Each path is a new rotation, seen through one point. The rows after it are directions, each followed by how far the rotation turns it, in degrees each step (0 if it stays put).
Each turn is a multiple of 5 degrees from 10 to 175, or 0.
Each row of a path follows its step; steps can be skipped.
path 1
step 0: [ -6.3  -3.6  -0.4 -38.3  -7.3 -15.6  13.7  24.0  47.6  11.7  -2.6 -19.5
 -64.4   4.0  -2.0  -6.4 -26.9  25.7 -23.3   7.8 -43.1  14.4  18.1   4.1
  19.9  36.4  36.7  14.3   5.7  -2.8  29.2 -53.3  -6.5  -1.9  16.4   5.3
 -19.4]
step 1: [  0.1  14.8  10.8   3.1 -11.6 -23.0  20.7  20.3  -2.0   6.6  24.1 -13.4
 -13.7  12.4 -11.1 -14.4 -17.4 -28.4 -14.5 -15.9 -21.4  20.6  24.1 -31.3
 -42.9   9.3 -26.7  46.3 -29.2 -18.3  54.4 -50.4  -3.8 -45.2  -3.7 -25.6
  21.2]
step 2: [ 56.2   4.6 -20.6 -13.6 -14.5 -21.7  16.2  11.5   1.8 -26.8  13.7  -0.9
 -16.2   2.1  23.5 -53.8  30.3   0.4 -13.1 -37.4  21.9  10.3 -39.4 -16.9
 -43.3  43.5 -30.9  12.3  -9.5  -4.4   2.2 -28.7  21.5  10.6 -28.7  -1.3
 -11.9]
step 3: [ 67.0  11.1   6.8  -6.2 -29.9   7.6   4.5  -5.7   5.5   1.3   2.9   0.2
 -40.3   3.3 -17.4  15.9 -37.7 -10.8 -48.1 -32.2 -20.7 -15.6 -41.2   5.3
  39.1  44.3  -5.2 -10.5   2.3  25.1   3.7 -12.7  17.6 -23.6  -5.2   6.7
 -31.1]
step 4: [ 49.1 -17.2   5.5  -8.5 -16.3   3.4   5.6   7.3  15.5  22.3  -3.0 -13.3
 -13.1   8.5  25.6 -22.6 -26.3 -45.9 -40.6  15.7 -35.9 -17.2  25.7  -7.5
  37.7  25.8 -20.5   0.9  -0.9  -9.6  23.4  -7.6 -25.8   4.8   2.6 -32.9
  62.7]
step 5: [ 11.8  -9.8 -16.5  -2.8  29.8 -28.0  41.9  27.5  30.3  -5.8  26.9 -34.9
  -5.8  12.3   0.3   6.2   8.6  32.2 -20.9  30.3 -19.9  11.7   9.4  11.5
 -22.3  78.5 -15.6   6.6  25.5   6.4  17.0 -31.7 -10.9  22.7 -20.2 -11.5
  23.1]
step 6: [ 12.3  -8.1  -5.6 -22.5  -7.0 -20.9   4.9  -4.9  -7.1   7.2  31.9 -50.7
 -10.3   3.4  -8.0  25.1 -37.4 -13.0   6.6  -1.2   9.1 -19.4 -35.8  -5.5
 -21.2  32.4  -1.8  47.0  -6.9  25.8  67.9 -22.0  38.1 -16.6 -24.3  17.8
  -6.7]
step 7: [ 41.7 -38.6  10.2  13.1 -46.5  -5.2   0.8  15.6   2.6 -40.5  -4.2  -7.9
 -51.4  32.9   7.5 -29.5 -12.0 -31.4   6.2 -20.0  -9.2 -21.7  -3.1  24.6
  -9.5  -6.6 -19.7  20.5   2.6 -22.0  37.0   8.7  32.8  21.3 -44.3 -12.4
   8.4]
step 8: [ 25.2  12.6  31.9  41.4  -4.9 -19.4  14.9   6.8  24.0 -23.9 -15.9   7.7
 -25.1  13.1  12.4  -3.0 -29.5 -24.8 -29.5  -5.3  16.8 -26.3  11.8  22.7
 -14.0  85.0   3.5 -15.4  18.5   4.5 -20.7  14.8 -17.9 -23.8 -40.9  -8.7
  -0.8]
step 9: [ 32.4 -46.1  28.0  -7.4 -23.6 -19.7   1.8  -7.7   8.3  35.1  13.6  -4.9
   1.7   2.2  34.1   6.5 -41.4  19.6  -2.2  21.9  16.5   7.7 -12.7   6.5
  -1.1  66.9  -1.3  -2.2 -21.3  36.3  19.4  18.3   0.7 -25.5  26.7  -1.7
  46.3]
step 10: [ 40.3 -53.9  -0.6  50.7 -23.6   5.4  22.1  13.6 -23.5  -6.3  33.3 -23.3
   4.8   8.8  -6.5  27.9   1.3  21.7 -17.6  29.5  -5.4  -7.4   1.2  30.0
 -12.7  25.3 -15.5  33.6 -13.2 -18.9  39.6 -13.0  -5.6  48.0  17.9 -11.4
  -0.7]
[  9.8 -10.5  -2.2   4.0  -4.3   2.9  -9.3   2.4 -11.0  -3.9  11.0  -0.4
   8.9 -12.5  -2.2 -14.4  -2.5   6.1  11.9   3.4   2.9 -10.5  -4.1   1.2
   9.6   1.4  -5.7   5.2  17.1  10.1   3.9 -10.5   5.6  -1.2  11.7  12.5
 -15.2] | 100
[ -0.4   1.2  -4.9   3.6   6.1  -3.0  -5.5   1.4  -3.6  12.9  10.8 -11.8
 -21.0  11.0   0.1   5.3  -7.8  12.0   2.1   8.4   5.2  -7.2  -5.4 -15.2
   3.9  -1.3   1.6  -5.4  -0.9   0.4 -13.2   1.6 -11.8 -13.2 -10.8   7.4
 -12.1] | 130
[ -7.2   9.9  -9.2  10.4  -2.4   0.5  -1.3   0.0 -10.6 -15.7  -5.8   4.1
   5.7  -0.9   9.9  -7.5  15.3  10.7  -2.5  10.9  -0.7  -8.9   4.2  -7.6
   2.4  12.3   5.3  -3.5  -2.5  11.0  -6.8 -11.2   4.5  -1.6 -18.0 -13.1
   4.9] | 120
[ -5.0 -18.9   0.7  -7.0  -7.1  -2.7  -3.4   6.3  11.5  -3.0   2.0   8.5
 -10.7  13.1  -8.5   0.5  10.5  23.5   8.6 -12.7  -8.0   6.3  -1.1   0.7
   6.8  -0.3  -8.9  -6.5   6.9   6.3  -5.2   1.4   8.3   1.7   1.3  -9.6
   6.9] | 155
[ -3.3  -8.1  11.9 -11.8   2.5 -19.4  -6.6  12.9  -3.5   2.7  -9.9  -5.8
  12.6 -13.4  -6.3  -0.4  -2.6  -1.3  -5.5   5.4  -1.4   2.7 -16.2  -0.8
 -15.2   3.3  -8.3 -11.5  -0.1   3.8 -15.4  -4.6  -1.0   1.5  -8.5   2.9
   0.9] | 110
[  5.7  -5.8   0.1  14.4  -5.2  -0.1  -1.5  -1.1   0.0  -2.4 -14.5   6.3
  -6.6  -4.3   2.5 -14.0  -8.3   2.9  -5.6 -14.2  21.9  12.6   6.4  -0.4
 -11.9  -2.0  -3.3  -5.6  -5.0   0.0  -0.6   0.4   7.1 -21.7   0.2  -3.1
  -7.6] | 60
